In the data rows, zero lies at 4.5, halfway between 4 and 5.
Here are some points:
[6 7 6 4 6 3 5 5 7 5 6 3 6 1 4 2 1 4 3 0 4 5 2 2 3 1 2 4 2 3 4 4 4 5 5 5 2
 6 4 4 4 2 6 3 6 6 7 7 4 6 5 4 5 5 5 8 4 7 6 4 3 5 6 4]
[4 8 9 4 5 9 7 9 3 7 8 7 8 3 4 3 2 4 2 4 5 2 1 2 2 3 0 4 2 1 5 1 5 7 1 5 1
 2 5 5 5 0 1 4 2 3 5 5 3 6 6 5 6 8 6 5 8 4 6 7 4 5 7 6]
[7 7 9 5 6 7 4 2 6 2 3 4 4 3 3 2 2 3 2 3 5 1 3 4 1 5 2 1 1 2 5 2 3 2 5 3 3
 5 5 5 6 4 4 5 4 4 6 3 6 6 5 7 7 9 7 7 5 6 5 4 6 2 8 5]
[4 4 3 5 4 5 3 3 4 5 4 2 3 3 2 3 2 3 3 3 4 5 3 2 4 4 5 3 5 4 5 4 6 5 5 5 5
 6 7 5 7 5 5 5 5 5 7 4 4 6 4 6 4 5 4 6 5 6 5 5 4 4 6 3]
[3 4 4 3 4 4 4 3 4 5 5 4 4 3 3 3 3 4 5 3 5 5 4 3 4 6 4 5 6 5 7 5 7 7 5 7 5
 6 6 6 6 5 5 6 5 5 6 5 4 5 5 4 3 6 4 5 3 4 4 4 4 3 4 3]
[5 4 4 4 3 4 3 3 5 4 3 3 5 3 2 3 4 4 5 4 6 6 5 5 4 6 4 4 5 4 6 5 7 8 5 6 6
 5 6 5 6 5 6 5 5 3 6 4 4 4 4 6 3 4 4 5 3 5 5 4 2 3 4 3]
[4 4 5 3 4 4 3 3 4 5 5 3 5 4 4 3 5 5 4 5 7 7 5 5 5 6 5 6 5 5 6 6 7 6 5 6 4
 6 6 5 6 5 5 6 4 4 5 3 4 3 4 4 2 4 4 4 2 5 3 3 2 2 3 3]
[4 3 5 4 3 6 3 4 5 5 5 6 6 4 6 4 6 6 5 5 6 7 6 6 6 7 5 6 6 5 7 5 6 6 5 6 5
 6 6 4 5 3 3 4 4 4 5 2 3 3 3 2 3 2 3 4 2 3 3 3 2 3 4 2]
[4 4 4 4 4 5 3 3 5 5 5 5 6 4 4 4 5 6 5 5 6 7 6 5 6 7 5 5 5 5 7 5 7 6 5 6 5
 6 7 5 5 3 4 4 4 4 4 3 2 2 3 3 2 3 3 4 3 3 2 3 2 2 4 3]
[4 3 4 3 3 4 3 3 5 5 5 5 5 4 4 4 5 4 4 5 6 6 4 4 7 6 5 4 5 5 8 6 6 6 5 7 5
 7 6 5 6 5 5 5 5 3 5 4 3 3 4 3 3 4 4 4 3 5 3 3 3 4 4 1]
[5 2 4 4 5 4 2 3 4 5 5 5 4 3 4 3 4 4 5 4 6 6 5 4 4 6 6 5 4 5 7 5 6 6 6 7 5
 6 6 6 5 4 5 5 5 4 5 3 3 5 4 4 3 5 4 4 4 4 3 3 3 3 3 2]
[4 3 3 4 3 3 3 2 4 4 4 4 5 5 4 4 3 4 4 3 6 5 5 4 5 5 5 5 4 5 6 6 6 6 6 6 5
 6 6 6 6 5 5 6 4 4 6 4 4 3 4 4 4 4 4 4 2 3 5 3 4 4 3 2]
[4 4 5 2 5 4 2 3 4 4 4 3 4 3 3 3 3 5 3 3 5 4 3 3 4 5 2 5 4 5 6 4 6 6 6 6 5
 8 7 6 6 5 6 6 6 4 6 3 5 4 5 5 3 5 5 5 4 5 5 3 2 3 5 3]
[4 3 4 2 3 5 2 3 3 4 5 5 5 2 3 4 4 3 4 4 6 6 4 5 4 5 4 5 5 5 6 6 6 6 5 6 5
 6 7 5 5 5 6 5 5 4 5 4 5 6 5 5 4 5 6 6 3 4 5 3 3 2 6 3]
[3 3 4 4 4 4 3 2 4 4 5 5 4 4 4 4 4 4 4 3 6 6 5 5 5 6 5 6 6 5 7 6 6 6 6 6 5
 7 8 4 5 4 4 5 4 4 5 3 4 3 4 3 4 4 2 5 2 5 4 3 2 2 3 3]
[5 4 4 4 4 5 3 3 4 6 4 5 4 3 4 3 4 4 5 4 5 6 5 5 5 7 5 5 6 5 7 6 7 6 5 6 5
 6 7 6 6 4 5 5 5 4 6 4 4 4 5 4 4 4 3 5 3 4 5 4 3 3 4 3]
[4 3 4 2 3 3 3 3 4 4 4 4 5 4 5 4 4 4 5 4 5 6 5 5 5 6 5 4 6 5 7 7 7 6 5 7 5
 7 7 5 5 5 4 6 5 5 6 4 3 5 4 3 3 4 3 5 3 3 4 2 3 3 4 1]
[4 3 3 3 3 5 3 4 4 4 4 4 4 3 3 4 3 5 5 4 5 6 4 4 5 6 5 5 5 5 7 6 7 6 6 7 5
 6 6 5 6 5 5 5 5 4 7 4 4 4 4 4 4 5 3 5 3 4 3 4 3 4 5 2]
[4 4 4 4 3 4 3 4 5 5 5 5 5 4 4 3 4 5 4 5 7 6 5 5 5 7 5 5 5 4 6 6 6 7 5 6 5
 6 6 5 5 4 5 5 4 5 6 3 4 3 4 4 3 5 3 5 2 4 3 3 3 1 4 2]
[4 3 3 4 3 4 3 3 4 5 4 5 5 3 5 3 4 5 5 4 5 6 5 5 5 6 5 5 6 5 7 6 6 6 5 7 6
 7 6 5 5 4 5 5 5 4 5 3 5 3 4 4 3 4 3 5 3 3 5 4 3 3 4 2]
[5 4 3 5 4 5 3 1 5 5 4 4 4 1 4 3 2 3 2 3 2 6 3 3 3 5 2 2 5 3 6 5 6 5 4 5 4
 7 5 3 5 3 5 5 4 5 5 5 6 5 4 7 6 6 7 6 5 6 5 4 5 5 6 4]
[7 7 5 7 3 7 2 5 4 7 4 2 4 3 0 5 3 0 5 2 5 3 1 2 0 2 3 0 2 3 6 3 4 3 3 6 3
 5 4 3 6 8 4 5 6 4 6 5 7 6 5 7 6 6 2 7 8 7 4 4 3 7 7 6]
[6 8 5 6 8 9 6 8 5 8 8 5 9 6 3 2 6 5 4 5 6 9 3 6 5 6 4 4 2 6 5 1 4 4 4 4 3
 5 1 5 0 3 3 6 3 5 3 3 7 3 7 2 5 6 0 5 3 6 9 5 6 5 5 4]
[6 5 9 7 7 6 4 6 8 6 5 9 5 6 5 5 5 5 5 5 7 7 4 3 5 6 6 0 5 0 6 6 4 1 1 6 2
 4 5 1 2 1 6 5 2 2 3 1 3 2 3 4 3 4 4 6 3 6 6 9 5 4 7 7]
[5 4 5 7 4 8 6 6 6 3 6 5 7 4 4 2 2 2 2 5 5 3 2 4 2 5 0 0 3 4 4 2 4 2 4 2 1
 6 4 6 7 5 5 5 4 2 3 5 5 4 5 4 4 6 5 6 4 6 8 6 3 6 8 7]
[7 4 5 7 6 7 3 3 6 4 5 5 5 3 4 5 7 4 5 2 4 0 2 0 4 4 5 3 0 2 2 5 5 4 4 4 1
 5 5 5 4 5 6 4 4 6 5 3 6 4 6 4 4 8 8 8 7 7 6 8 7 8 6 3]
[4 6 7 6 5 7 3 3 6 4 4 6 5 4 4 0 2 4 4 2 5 5 3 0 3 4 5 1 2 0 2 3 3 6 4 6 2
 4 3 2 4 5 4 2 6 5 4 4 7 3 6 3 6 4 5 6 4 6 5 5 6 7 5 4]
[7 8 5 6 4 3 2 5 5 4 4 2 5 2 5 6 2 1 2 2 4 3 3 2 0 5 5 1 2 5 6 2 4 2 3 4 2
 4 7 6 5 4 2 6 3 3 5 5 7 6 6 6 6 7 9 8 7 5 7 5 7 5 3 4]
[5 5 4 3 3 3 3 2 4 5 4 3 4 4 3 3 4 3 5 3 4 3 4 3 4 4 3 3 4 4 4 4 5 4 4 6 3
 5 7 5 6 4 5 6 5 3 7 5 5 5 5 7 5 6 5 6 4 7 4 4 4 5 6 4]
[6 4 4 2 2 3 3 2 4 4 4 3 4 2 3 4 4 4 2 3 4 5 3 4 3 6 4 2 4 4 6 6 7 6 5 6 3
 6 7 3 6 5 5 6 6 6 6 4 4 5 4 5 5 5 5 6 3 4 4 5 3 3 4 3]
[5 4 4 3 2 3 3 2 4 5 5 4 6 3 4 3 4 4 3 3 5 5 5 3 5 6 4 4 5 4 5 7 8 5 6 6 5
 7 6 6 6 5 6 5 6 4 5 5 4 4 5 6 5 4 4 6 3 5 5 4 2 3 5 3]
[5 3 5 3 4 5 3 2 4 5 5 4 6 4 4 4 4 5 5 5 7 6 6 5 6 6 5 5 5 5 6 6 7 7 5 7 5
 6 6 5 4 3 4 5 4 3 5 3 4 3 3 4 3 5 3 3 2 4 3 3 3 3 3 3]
[6 4 6 5 6 5 6 4 6 7 3 4 5 2 2 1 4 3 2 3 6 4 0 3 3 3 2 1 4 3 3 2 5 4 2 3 5
 4 7 4 6 4 4 6 4 5 8 4 4 3 6 5 5 7 5 7 3 6 7 6 4 4 7 3]
Here are 40 more points, each followed by its number:
[6 5 7 8 6 7 4 9 5 7 7 3 9 2 2 6 5 3 2 4 6 3 6 6 2 6 0 2 2 3 4 5 4 4 2 1 3
 3 2 7 6 2 0 4 8 0 7 3 2 8 4 7 7 5 3 8 6 6 8 7 5 3 4 7] 0
[5 8 5 5 7 7 6 6 9 5 6 5 7 5 6 5 5 6 3 5 6 3 6 3 4 8 2 2 3 3 2 7 7 6 2 3 4
 5 3 3 3 2 4 4 0 4 5 0 3 4 0 0 0 4 2 5 4 7 8 6 6 6 4 6] 1
[9 4 6 6 7 6 5 6 8 7 8 7 9 6 6 5 5 6 5 6 6 7 4 5 4 4 4 3 5 4 5 7 5 7 0 3 2
 3 5 2 0 4 0 4 2 3 2 3 0 0 0 1 3 4 3 4 4 4 4 5 4 4 6 2] 2
[6 7 9 5 6 8 4 5 9 8 8 4 7 3 6 5 7 6 5 4 6 1 6 3 5 6 4 4 4 1 1 3 2 4 1 5 1
 2 4 2 5 3 3 3 4 1 6 4 0 3 4 4 2 6 6 5 5 7 9 5 5 7 5 6] 3
[9 9 7 8 6 8 7 8 7 6 8 7 8 7 7 5 5 7 7 4 7 6 4 6 4 7 2 2 3 7 5 2 7 2 1 4 3
 4 3 3 0 3 5 4 0 2 2 2 5 0 1 3 3 5 5 6 4 7 4 6 7 3 9 6] 4
[8 6 5 5 9 5 3 4 8 9 8 5 5 5 3 3 3 3 4 3 4 6 3 5 3 3 1 2 0 1 4 4 4 4 5 3 0
 3 5 2 3 3 2 3 3 1 4 4 4 6 4 3 8 8 4 7 5 6 6 6 4 3 7 8] 5
[7 6 8 5 9 7 2 4 6 5 5 5 4 2 2 1 3 2 3 0 4 2 1 3 4 4 1 0 1 2 5 3 4 6 5 7 1
 6 5 4 5 4 3 6 6 5 7 5 7 5 4 4 5 7 9 7 5 5 8 6 3 5 6 3] 6
[3 5 3 2 4 4 5 2 6 5 2 3 5 4 2 3 3 2 4 4 3 4 3 1 3 5 3 2 5 5 3 3 5 5 5 7 3
 5 7 5 6 4 5 4 4 3 4 5 4 4 6 7 3 5 4 6 7 6 6 5 5 4 7 4] 7
[7 5 5 5 6 4 5 3 4 6 4 3 5 2 2 3 3 3 2 2 2 5 2 0 1 5 4 4 3 3 7 6 5 4 5 5 2
 5 5 4 6 2 6 3 6 2 3 6 4 5 4 5 6 5 4 8 6 5 7 9 6 5 6 3] 8
[7 7 6 4 4 4 3 4 3 5 4 3 7 3 2 1 4 5 4 1 2 6 2 4 1 5 3 4 3 3 5 4 5 5 2 4 5
 4 5 7 5 1 5 7 5 6 5 7 5 4 2 3 4 6 4 8 5 5 9 4 5 6 5 4] 9
[8 8 9 6 7 8 4 4 5 5 5 9 5 6 1 6 5 6 1 4 2 6 2 5 3 5 1 2 3 2 5 4 1 0 3 1 2
 6 6 4 3 5 0 4 3 4 7 3 5 4 4 6 8 6 6 6 4 6 7 7 6 4 4 8] 10
[7 7 6 9 7 4 8 4 8 5 8 7 9 3 5 8 3 7 4 4 3 5 6 5 3 5 5 2 4 3 1 6 2 1 1 3 5
 1 2 2 2 2 5 3 3 5 8 4 2 4 3 0 4 4 4 4 8 4 9 4 6 6 6 6] 11
[8 6 6 4 7 4 8 7 9 5 7 5 8 5 4 7 3 8 2 8 3 3 1 2 1 4 1 2 2 2 3 5 3 5 2 5 3
 5 4 3 4 2 3 4 1 3 4 1 5 4 5 3 7 6 2 7 7 7 6 6 4 5 3 7] 12
[8 7 6 8 4 6 3 8 6 6 1 9 2 3 5 6 3 3 5 4 6 4 1 2 1 2 5 1 5 2 6 2 3 5 1 1 6
 6 4 1 2 1 4 5 7 4 3 2 4 1 4 6 7 6 6 7 6 9 6 5 7 5 8 5] 13
[9 5 6 6 7 7 4 5 9 6 6 3 7 7 1 4 4 1 3 4 3 8 2 3 4 5 3 3 5 3 1 5 0 1 0 1 4
 4 4 3 5 2 6 3 4 3 4 1 2 4 2 3 4 5 2 8 3 7 3 6 5 5 7 8] 14
[5 4 7 7 9 4 6 4 8 7 6 7 5 4 4 8 4 3 2 4 3 7 8 2 5 2 4 4 4 0 2 5 2 1 2 2 6
 1 3 5 4 6 1 2 3 5 6 3 6 8 3 2 3 6 3 8 6 8 5 5 9 3 9 5] 15
[4 6 4 3 3 3 3 3 4 5 4 5 4 3 3 2 3 3 2 3 5 5 3 4 4 4 6 3 3 4 5 4 6 5 5 8 5
 6 6 5 6 4 5 7 6 5 7 5 5 4 5 4 3 6 4 6 4 4 6 3 3 4 5 4] 16
[4 4 4 4 4 4 3 3 5 6 6 5 6 3 5 4 5 5 5 4 7 7 5 5 5 7 6 5 5 5 6 6 6 6 5 6 5
 6 6 4 6 3 4 4 4 2 6 3 3 3 3 3 3 4 3 4 2 4 4 3 2 2 3 3] 17
[4 4 5 4 4 5 4 4 5 6 6 5 6 5 5 5 6 6 6 5 7 6 6 6 6 7 6 5 6 5 7 6 7 6 5 6 4
 6 5 4 4 3 3 5 3 2 3 3 3 3 3 3 3 3 3 4 2 3 2 3 2 2 3 3] 18
[3 4 3 2 4 4 2 3 4 5 5 4 5 3 4 3 4 4 4 4 6 6 4 4 5 5 5 6 6 5 7 6 5 6 6 7 5
 7 6 4 5 4 4 5 4 4 5 4 4 5 5 3 4 5 4 4 2 4 4 4 2 2 3 3] 19
[4 4 4 4 4 4 4 2 4 3 4 4 4 2 4 2 3 3 2 3 5 5 4 4 4 5 5 4 4 4 5 6 6 6 6 5 7
 6 6 5 6 5 6 6 5 4 7 5 6 6 4 4 4 6 6 5 5 4 5 4 4 4 5 4] 20
[4 7 5 7 4 5 4 3 5 6 4 5 4 3 3 4 3 3 3 1 5 6 3 3 0 4 4 4 4 3 5 5 6 5 4 5 4
 5 5 4 5 3 2 4 6 5 7 5 4 3 6 6 7 6 6 8 7 8 7 7 4 5 4 4] 21
[9 8 7 8 8 7 5 2 7 8 5 2 4 3 3 5 0 4 4 1 5 4 2 1 2 3 2 4 2 5 4 5 5 3 4 4 2
 6 4 3 7 6 3 6 4 7 4 4 2 4 3 4 5 6 8 7 4 7 5 7 9 8 8 5] 22
[7 7 6 4 5 9 3 5 4 6 5 5 4 4 3 0 4 4 2 3 6 4 3 4 1 5 5 4 2 3 7 2 2 2 3 4 4
 5 8 4 6 7 6 6 4 6 4 5 5 4 5 5 4 4 6 7 5 6 6 8 4 6 5 5] 23
[6 6 6 5 6 6 2 3 5 3 3 5 6 3 2 3 2 4 2 1 4 4 3 1 2 4 1 2 3 2 4 6 4 4 4 6 6
 4 5 5 7 3 5 3 2 4 6 7 7 7 6 1 4 7 8 8 6 5 6 7 5 7 7 5] 24
[6 6 6 5 5 8 2 2 6 5 4 4 4 3 2 2 3 3 4 0 5 3 1 3 4 3 3 3 3 1 5 5 3 6 3 4 5
 5 4 5 6 4 5 5 4 6 6 6 6 6 5 9 6 6 6 7 4 7 7 5 3 4 7 3] 25
[5 4 4 4 5 5 4 2 4 5 3 3 4 4 3 4 3 3 4 3 4 5 5 3 3 5 3 3 3 4 5 5 7 5 5 6 5
 6 6 5 7 6 6 5 6 5 7 5 5 3 5 5 5 6 4 5 4 5 5 4 5 4 4 3] 26
[6 4 5 4 4 4 3 4 5 4 4 5 3 3 4 2 3 4 3 3 5 5 4 3 4 5 4 4 3 4 6 5 7 4 5 7 5
 6 7 6 6 4 6 6 5 4 7 3 5 5 5 6 3 6 5 4 4 5 5 4 5 4 4 3] 27
[4 4 3 3 4 4 2 3 4 4 5 4 5 4 5 4 4 4 4 4 6 6 5 5 6 6 5 4 5 5 6 6 7 6 6 6 5
 6 6 5 5 4 5 5 5 3 5 3 3 4 4 4 3 4 3 4 2 5 4 3 1 2 4 2] 28
[3 4 3 3 4 4 3 3 4 5 5 4 5 4 3 4 4 5 4 5 6 6 5 5 5 7 5 6 5 6 6 6 6 5 6 7 5
 6 7 5 5 4 5 5 5 4 5 3 4 4 3 3 3 5 3 5 3 4 3 3 1 3 4 2] 29
[4 4 3 4 3 4 2 4 5 5 5 5 5 4 4 4 4 5 5 4 6 6 5 5 6 6 5 6 6 6 6 6 7 7 6 6 6
 6 5 5 5 3 3 5 4 3 6 3 4 3 4 4 3 4 2 4 2 5 3 3 3 2 5 3] 30
[5 4 4 3 4 4 2 3 6 5 5 3 2 3 4 3 3 4 3 4 5 4 3 4 4 5 5 4 4 5 6 6 6 6 5 7 4
 6 5 7 5 5 4 5 5 5 6 5 3 5 5 6 5 6 3 6 4 6 6 4 4 5 5 3] 31
[5 4 3 4 4 4 3 2 5 5 4 5 6 3 4 4 3 2 3 2 4 4 3 3 4 3 5 3 4 2 5 3 4 5 4 6 5
 7 3 4 6 6 5 6 3 5 6 3 4 3 4 4 5 6 6 5 6 7 4 4 4 4 7 4] 32
[7 4 7 9 2 4 6 5 7 8 7 4 4 4 2 2 4 2 4 3 2 5 2 2 2 2 3 2 4 3 3 1 4 5 2 3 3
 7 4 5 6 3 5 5 3 4 6 3 6 7 3 5 5 9 5 5 6 7 6 8 3 6 6 6] 33
[9 9 6 7 8 7 4 6 7 6 8 7 4 6 7 6 0 4 2 6 3 6 2 0 0 4 3 0 2 2 1 4 3 3 1 5 3
 4 5 4 2 4 3 4 4 1 7 6 2 6 6 6 5 9 4 9 9 5 4 6 2 7 7 8] 34
[4 5 7 4 7 8 7 3 7 9 7 2 8 8 3 2 4 3 5 2 4 3 2 1 2 1 3 3 4 3 3 4 2 0 0 2 1
 4 2 3 2 3 4 8 3 5 5 4 4 3 9 4 5 1 2 5 3 8 9 6 2 8 9 4] 35
[8 4 5 7 8 9 1 3 7 6 4 6 6 1 4 3 4 6 1 4 6 1 2 2 4 2 1 5 3 1 3 4 4 4 1 5 1
 4 3 5 7 6 3 5 3 2 4 3 4 7 3 4 4 7 6 7 6 3 8 9 6 3 6 4] 36
[8 9 6 7 6 5 5 3 2 4 6 4 5 5 3 3 5 4 4 2 3 5 3 1 3 4 2 6 3 0 5 4 5 3 0 5 2
 4 4 3 4 4 6 5 4 6 8 3 3 4 5 6 7 4 7 6 3 6 7 5 6 5 6 5] 37
[6 7 5 4 5 5 4 3 5 5 5 3 3 3 3 4 1 4 2 1 3 5 3 3 3 4 1 3 4 4 5 5 7 4 3 5 4
 6 6 4 7 3 5 6 5 5 7 4 5 5 6 5 5 7 5 8 4 6 6 5 5 6 6 4] 38
[6 9 6 5 3 5 3 2 7 7 7 4 4 2 3 4 2 2 2 4 5 4 0 2 4 6 4 1 4 4 3 3 1 4 3 6 3
 5 5 2 5 3 5 6 9 5 3 4 3 6 5 6 5 8 7 8 6 7 6 7 3 5 4 4] 39
Which three of these numbered points are nearest to each point below by angle, seen from the average point of the first points? Their numbers follow each, nearest first.
[8 7 5 5 6 4 2 3 3 5 5 2 5 3 2 0 4 3 3 2 5 4 4 3 4 4 3 5 3 4 6 5 7 5 5 4 4
 5 7 4 5 3 5 6 5 4 7 4 5 7 6 7 5 6 5 7 4 6 6 6 3 1 4 4] > 25 38 37
[5 4 5 5 5 5 5 4 6 6 7 6 6 7 5 6 6 6 6 6 6 8 7 5 5 8 6 5 5 6 6 5 7 6 3 6 3
 5 5 4 4 3 3 4 2 1 3 2 2 2 3 3 0 2 3 3 1 4 3 3 1 4 3 4] > 18 17 2
[9 5 7 4 8 8 6 6 6 4 4 8 7 3 7 4 5 4 5 4 2 4 8 3 5 6 4 1 1 2 4 3 6 3 3 6 0
 0 2 0 2 2 1 3 4 5 5 2 2 4 1 2 4 4 3 6 5 4 7 7 6 3 5 8] > 11 1 3
[5 4 3 4 4 4 3 3 4 4 4 5 6 3 3 3 3 4 5 4 6 5 5 4 4 6 5 5 5 6 6 6 6 5 4 7 5
 6 7 6 5 5 6 6 5 4 5 4 6 4 4 4 3 4 3 5 4 3 4 2 3 3 4 2] > 29 28 30
[7 4 6 5 7 7 4 7 6 6 8 8 7 4 6 3 0 6 2 2 0 4 3 1 0 4 0 3 1 4 3 3 5 3 3 3 0
 7 6 4 5 3 4 5 6 4 7 2 5 3 6 4 3 7 6 7 9 1 8 5 4 7 4 3] > 34 12 6
[4 4 5 4 5 6 4 5 5 6 7 6 8 6 6 5 6 5 6 5 7 5 5 5 6 6 6 5 6 5 6 6 5 5 4 4 4
 5 4 3 3 3 3 4 3 2 4 2 2 2 1 2 1 3 3 3 3 3 3 3 4 2 4 2] > 18 2 17
[4 4 4 4 3 5 3 3 4 3 4 5 4 3 3 3 3 3 4 3 6 5 6 4 4 6 3 5 5 5 6 6 6 6 5 4 6
 6 7 5 7 4 6 6 5 4 6 4 4 5 5 5 4 5 4 6 4 5 5 4 3 3 4 4] > 20 28 29
[4 6 5 4 5 3 4 2 5 5 3 4 6 1 1 3 3 2 2 3 5 5 2 3 2 6 4 4 3 4 4 5 6 5 4 5 4
 6 6 5 5 4 4 5 4 5 8 6 6 5 5 6 4 7 6 6 5 7 5 4 4 5 6 4] > 21 24 38
[8 7 7 8 8 9 2 5 6 3 5 4 4 2 5 5 7 4 4 4 7 6 2 1 5 4 3 4 4 2 3 3 0 0 5 1 0
 6 4 4 5 4 2 5 3 7 8 0 5 6 4 3 2 7 2 5 2 8 6 6 7 6 8 6] > 10 14 15
[8 6 8 8 8 6 4 7 9 7 5 5 4 6 5 2 3 3 7 1 1 4 1 3 3 5 5 3 0 4 1 3 3 1 1 2 1
 2 2 4 1 1 0 7 4 3 5 3 5 8 6 4 4 7 1 4 4 7 9 5 6 5 9 5] > 35 5 34
[6 4 7 6 3 5 6 5 6 4 5 7 3 4 3 5 2 1 3 4 2 4 3 3 1 4 3 4 4 4 3 3 5 6 3 5 3
 5 5 5 7 5 4 6 5 6 7 5 5 5 6 6 6 8 5 6 4 4 7 4 3 6 6 3] > 33 38 34
[7 7 8 6 7 7 5 5 9 9 4 3 7 8 9 4 3 5 6 5 3 5 4 6 2 1 1 4 1 4 5 5 3 4 1 3 4
 6 3 4 0 0 5 7 2 4 5 2 3 5 6 5 4 4 2 4 9 9 8 6 3 2 4 3] > 35 12 4
[5 5 5 4 4 5 4 4 6 6 5 5 6 5 6 4 7 5 6 5 6 7 6 5 5 6 6 5 6 5 7 5 6 5 5 5 4
 4 5 4 5 3 3 5 3 2 4 2 2 2 3 2 2 3 2 3 2 4 3 4 2 3 4 3] > 18 17 30
[4 3 5 3 3 5 2 3 4 6 4 3 5 3 4 2 3 3 5 3 5 5 6 4 5 6 3 5 6 4 7 6 6 6 6 5 5
 7 7 6 5 4 5 6 6 5 6 6 5 6 5 4 5 5 4 5 3 5 4 4 4 4 4 2] > 19 20 29
[5 4 5 3 3 4 4 2 4 3 5 4 4 3 3 2 3 2 3 3 4 6 3 3 4 7 4 4 4 5 7 5 6 6 4 6 4
 7 6 4 7 5 5 6 5 4 6 4 5 4 5 4 4 5 5 6 5 5 5 5 4 3 5 4] > 20 16 26
[6 3 4 4 3 5 3 2 5 4 3 4 4 3 3 3 3 3 3 2 4 5 4 4 5 6 4 5 5 5 7 6 6 6 7 7 6
 8 7 5 7 5 5 6 5 5 6 5 5 5 5 6 4 5 5 5 4 5 5 3 3 4 4 4] > 20 27 26
[6 6 6 4 5 6 4 4 6 7 5 7 6 5 5 4 5 6 5 6 8 8 5 6 6 7 6 4 5 5 7 6 6 5 4 6 4
 5 4 3 4 3 2 4 4 1 3 1 3 2 2 2 2 3 3 4 3 3 4 3 3 4 4 2] > 18 17 2
[4 4 4 4 4 5 2 3 4 5 3 2 6 4 1 2 2 3 2 2 5 3 5 0 3 3 2 4 2 2 5 3 4 3 3 5 4
 7 5 4 4 5 7 5 2 3 7 6 5 5 7 6 4 9 7 6 6 6 6 6 5 7 6 5] > 24 38 25
[5 3 4 3 4 5 4 4 5 5 6 5 6 4 6 5 4 7 5 4 7 6 5 5 5 7 5 6 6 6 7 6 7 6 5 6 4
 5 6 5 5 4 4 5 3 3 3 3 2 2 3 3 3 3 2 4 3 3 4 3 2 3 4 2] > 18 17 30
[5 4 4 5 6 5 4 3 6 4 3 3 5 3 4 4 4 3 3 1 4 4 5 2 2 5 5 2 4 4 6 6 6 4 4 8 3
 6 6 5 7 5 6 6 6 6 7 5 5 4 5 4 4 6 4 6 4 5 8 5 3 4 5 4] > 26 38 6
[3 3 3 3 3 3 2 2 4 5 4 4 5 4 5 4 3 4 4 4 6 7 4 5 6 5 5 4 4 5 7 6 7 6 5 6 5
 8 6 5 6 4 5 5 5 4 6 4 4 3 4 5 2 5 3 4 3 4 4 4 3 3 4 1] > 28 29 30
[5 8 9 6 7 6 5 5 9 8 5 5 6 5 5 5 6 6 7 5 8 8 4 3 2 3 6 1 3 2 3 4 2 6 5 5 1
 3 5 2 4 1 2 1 0 3 5 4 5 4 4 8 1 6 4 6 3 4 6 4 4 5 8 9] > 3 5 4
[7 6 4 4 5 7 5 7 7 7 6 8 9 6 7 5 5 5 6 5 8 8 7 7 5 6 6 4 5 3 4 4 3 2 3 5 2
 4 5 0 3 2 4 4 1 2 3 2 1 1 0 2 3 3 2 5 4 5 4 4 2 3 5 3] > 2 4 18
[7 4 8 6 7 9 6 5 9 5 4 4 7 4 6 4 2 7 5 3 5 1 1 5 0 2 3 2 4 2 3 3 4 3 5 4 2
 4 4 6 7 3 4 1 4 3 2 7 4 2 4 5 3 9 5 7 4 5 6 8 5 7 6 4] > 36 3 22
[4 4 3 3 2 4 2 2 5 5 5 4 5 3 4 3 4 5 4 4 5 6 4 4 5 6 5 4 4 4 6 6 6 7 5 6 4
 6 6 5 5 5 4 6 5 3 6 4 4 4 4 4 3 5 3 4 3 5 4 4 2 3 5 2] > 28 30 29
[9 9 7 5 4 6 8 5 9 4 6 9 8 4 8 2 7 7 7 3 7 6 7 4 7 4 3 1 1 5 3 2 6 2 1 2 2
 4 4 4 4 4 2 6 0 3 6 4 0 2 3 4 4 4 3 9 4 7 6 5 7 9 7 5] > 4 3 1
[4 6 8 5 7 6 5 7 5 7 7 6 5 6 5 6 7 4 6 5 6 7 5 5 6 6 4 6 4 5 4 4 5 3 4 3 3
 2 3 3 4 3 0 2 2 2 4 3 0 2 2 2 2 4 3 4 2 5 4 5 4 4 5 4] > 2 4 18
[6 9 8 7 6 5 2 5 9 6 7 9 5 5 3 5 6 4 4 5 5 1 2 2 1 4 2 0 2 1 5 6 1 1 4 4 0
 2 5 5 6 2 6 2 5 2 2 5 1 3 3 3 5 3 6 5 2 7 6 5 6 5 7 2] > 3 5 10
[8 7 8 5 6 9 4 6 7 8 5 7 9 7 7 6 7 3 5 4 4 7 5 5 6 6 6 5 3 5 5 4 4 6 0 4 3
 4 1 2 2 3 3 1 0 2 3 4 3 1 3 4 3 4 2 3 3 2 4 3 4 5 6 4] > 2 4 3
[6 5 6 6 6 8 7 5 7 8 7 7 7 5 8 5 6 6 6 6 7 6 7 5 6 7 7 5 4 2 5 3 4 6 5 4 3
 3 3 3 1 1 3 2 3 1 4 2 1 2 2 3 3 6 3 4 2 4 4 5 3 4 6 5] > 2 4 18
[5 3 7 5 3 7 2 5 8 4 3 4 4 9 6 3 4 2 4 5 5 8 3 4 5 2 4 4 1 0 2 0 5 2 5 6 0
 5 4 3 3 2 1 0 7 3 4 4 3 5 3 4 6 5 5 9 6 9 5 9 5 5 4 5] > 5 14 34
